One turn moves each row of this set onto another row. After a few examples, where does it send each row asked below?
q709: [-14 -11  -3  35   1  -3  25  -2   0 -24 -23  -6   6  10   1 -15  19]
q563: [-19 -11 -17  23  18   3  25  -9 -10 -17 -16 -11  18   6   3  -8   5]
q433: [ 13  23   6  32  15  11  28   7 -13 -18 -23  -2  -6   9  -5 -17   9]
q128: [ 12   7 -23   8   8 -17  19  21  44   0  -9 -37  -2  24 -12   2  36]
q875: [ 17  18  -5  13  15   7  13   5 -25 -14  -8   1  -2   5   4 -25  16]
q165: [-24  14  -1  19   5 -22  43  23  18 -16  -3 -20  24  -2  -4 -20 -25]
q91: [ 25  13 -32   5  16  -9   7  24  33   1   6 -29 -13  25 -12   4  22]
q222: [ -5  40 -11  25   8  14   7   0  28  -2 -16  -4 -11 -11 -20   5 -15]
q921: [ 31  20 -22   4  14 -15  19  23  37  -3  -7 -31 -11  22 -14  -3  32]
q7: [-11   8 -16  14 -17  -9  -3  -8  31 -21 -16   4 -19 -15 -17  -8  -6]
q238: [  9  28  -6 -18  19 -22  22   8  32  24   0 -18   3  31 -22 -25  19]
q398: [ 18   7 -22 -29  23 -29  34  13  17  -1 -19 -38  -2  11  -6 -18  18]
q850: [  6  15  -6 -20   3 -31  18   2  44   6  -7 -22   7  20 -24 -30  31]
q790: [ 14  18 -15  17  28  10  26  -3 -23 -18 -16  -2   0   2  -3 -16  -3]
q508: [ -8   5 -27  21 -11  -7   0 -14  32 -18 -16   3 -12 -15 -18  -4  -5]
q293: [  6  15 -19   0  -6 -35  18  21  10 -24  17  -5  13 -13  -4 -36 -16]
q682: [-21 -12  -1  21   6   8  23   1  -9 -24 -15  -2  -4  10   4 -11  13]
q483: [-17  38   8  17  -1   3  19   3  33   0 -31  -9 -11 -14 -19  -4 -15]
q872: [  3   7 -12 -19   9 -33  19   1  34  18   0 -16   4  30 -21 -30  26]
q807: [  3  17  -8 -21   5 -22   7   0  40  12   7 -14   7  26 -26 -32  23]
q291: [-20  32   3  13  -3   8  12   9  32  -6 -15  -3 -21 -12 -17   1 -19]
q910: [  3  21  -9  -1   3 -27  25  11   7 -28   8   2  10  -9 -13 -39 -29]
q973: [ 11  17  -5  20  22  13  21   7 -23 -23 -14  -3  -6   6   1 -13   1]
q814: [ 13  21 -10  11   2 -30  38  20   5 -31  -2  -5   5  -9 -10 -35 -27]
q523: [  6  21 -18   3   3 -27  24   0  11 -24   8   6  15 -10 -21 -40 -25]
q369: [  5  28  -3 -20  12 -16   8   3  39  17   8 -15   7  28 -26 -29  20]
q992: [-19 -13 -10  24  11   4  20  -1 -10 -24 -15 -10   9   8   7  -8   8]
q806: [  9   3 -26 -35  30 -20  24   9  10   7 -10 -36  -3  15  -3 -16   8]
q691: [-13  39   1  20   1  12   3   3  31  -5 -16  -3 -14 -10 -17   2 -15]
q902: [-21  -4  -3  21   8   5  15   1 -10  -8  -9 -12  20  11  11 -13  23]
q181: [ 11  32   1 -18  12 -20  23   8  41  12  -8 -25   5  22 -26 -27  26]
q744: [  0  17  -4   3   2 -24  34  21   3 -31  14   2   5  -4 -10 -36 -26]
q405: [ 17   1 -30 -25  25 -29  26  10  15  11 -13 -30 -14  20  -6 -12  15]
q349: [  2  14   4  19  17  17  24   6 -19 -20 -15   2 -14   9  -1 -13   7]
q36: [-18  30  -3  11   5 -16  26  31  17  -2  16 -19  29  -5  -2 -19 -22]
q209: [ -3  43  -5   4   1   9   0   5  23   7 -19  -9 -18 -20 -10   1  -9]
q455: [-27  14   4  11   5 -16  39  25  14 -19  13 -10  20   3  -6 -24 -26]
q383: [  4  12 -15 -24  29 -21  37  17  21   8 -19 -46   6  16  -5 -10  16]
q411: [  6   7 -28   6   9 -22  16  19  44  14   1 -29  -6  31 -13   0  25]
q922: [  1   5 -22 -33  33 -16  25  11  13  13 -10 -40   2  17  -2 -11   7]
q912: [  2   9 -22 -19  30 -19  30  14  19  22 -14 -38  -5  25  -5  -4  13]
q54: [ -8  11  -9   9 -17 -18  12 -10  31 -19 -30   1 -20 -20 -18 -17  -7]
q385: [ 13   5 -33   8  13 -11   6  22  37   2   5 -31  -9  26  -9   7  25]
q893: [-25  26  -4  14  10 -13  30   8  21  -6   9  -9  34  -1 -16 -22 -28]
q692: [-18   6 -20   3 -19 -10  -7  -6  30  -7 -19  -5 -14 -23  -6  -4   2]
q187: [ 28  19 -28   1  13 -20  15  22  35  11   1 -22 -16  28 -17  -6  22]
q600: [-29  21   2   8   8 -16  31  16  17 -12   8 -13  29  -2  -9 -24 -30]
q710: [-15  11  -9   6 -16  -9   6   0  32 -20 -15   4 -28 -18 -17  -8 -12]

q165 goes to q709
q691 goes to q600
And these:
q405 goes to q187
q349 goes to q291
q850 goes to q398
q222 goes to q893
q902 goes to q692
q807 goes to q806

One turn moves each row of this set onto another row. After a few examples, where does it send each row asked below?
q810: [  1  -8  12  -6   3  -6  25  -5  11 -35  24 -19   4 -16  18 -17   8   7
 -16  -3  44   5  -7   7  -7   0 -15]
q423: [-12  -6 -10  -3  22  27  -7   7  -6 -20   2  12   1   9  -6  26  -4  17
  14  29 -14 -19  29 -13   6   6   2]
q548: [-11  17 -18   5  19  26  12  18  24 -15  -5  11  14  17  10  -4  22  18
  27  12  44  11   4  12   8  10 -38]
q41: [-16   4 -17  34  -1  20  -4 -21   2 -28   1 -22   3  -3  14 -26  21  20
  14 -18  -4   1  -7 -11  41 -20  14]
q417: [-12  -5 -10  -2  22  28  -6   9  -6 -23   6   9   0   9  -3  26  -4  17
  15  30 -15 -17  30 -11   9   7   1]
q711: [-11   8 -22   7  16  23  11  17  19  -8  -9   8   5  15   8  -2  23  14
  29  20  54   6   3   6   1   0 -36]
q928: [  8 -19  -3 -10  13  17 -27  21  19  -6  -3  -6 -14  -9  22  -3  10 -27
  15  34  14 -16   3   7  33   9   6]
q478: [  0  -4  17 -15   8  -4  23 -11  18 -29  12   1  21  -9  13 -25   6  12
 -20 -19  31   1  -9   8  -7   9 -12]
q453: [  7  -6   4 -14  19  21 -25  21  27 -15   0   2   1  -4  24  -8   9 -21
  12  21  -2 -11   4  14  41  23   4]
q99: [ 19 -24  -9  31  18  -2  18  11  -2 -22  -5 -25  32  16  13 -22  -1   1
  -7 -37  -5 -10   0  -2  15   0  -8]
q761: [  7 -19   0 -18  17  16 -29  14  25   3 -17  14   0  -2  16 -10   8 -23
  11  20   4 -21   1   5  28  14  10]
q624: [  0 -18   9 -13   3 -10  21 -13  11 -16   5  -3   7 -11   9 -21   8   6
 -17  -7  48  -6 -11  -2 -19  -6  -8]
q386: [ 19 -27 -13  38  13  -4  19  16  -9 -25   5 -42  17   8  17 -16   1  -4
  -3 -23   7  -9   1  -2  15  -8 -10]
q670: [-12  -7 -11  -2  21  27  -7   9  -8 -21   5   8  -3   8  -4  27  -3  16
  16  32 -12 -18  30 -13   7   4   2]
q507: [-12  10 -20   1  19  23  10  13  25  -4 -17  20  15  20   4  -6  21  18
  26  11  46   4   1   6   0   6 -34]
q741: [ 19 -36 -15  33  14  -8  16   9  -8  -9 -12 -28  21  12   9 -20  -1  -4
  -5 -28   8 -18  -1 -10   4 -12  -4]
q727: [-16   0 -17  30   0  18  -7 -26   4 -18 -12 -10   8   1   8 -30  20  20
  12 -23  -5  -5  -8 -16  33 -22  18]
q952: [-15  -4 -20  34  -3  16  -6 -23  -2 -18  -6 -21  -3  -4  10 -26  20  16
  15 -12   5  -4  -8 -17  32 -30  17]

q386 goes to q741
q478 goes to q810
And these:
q670 goes to q423
q548 goes to q711
q761 goes to q453
q41 goes to q952

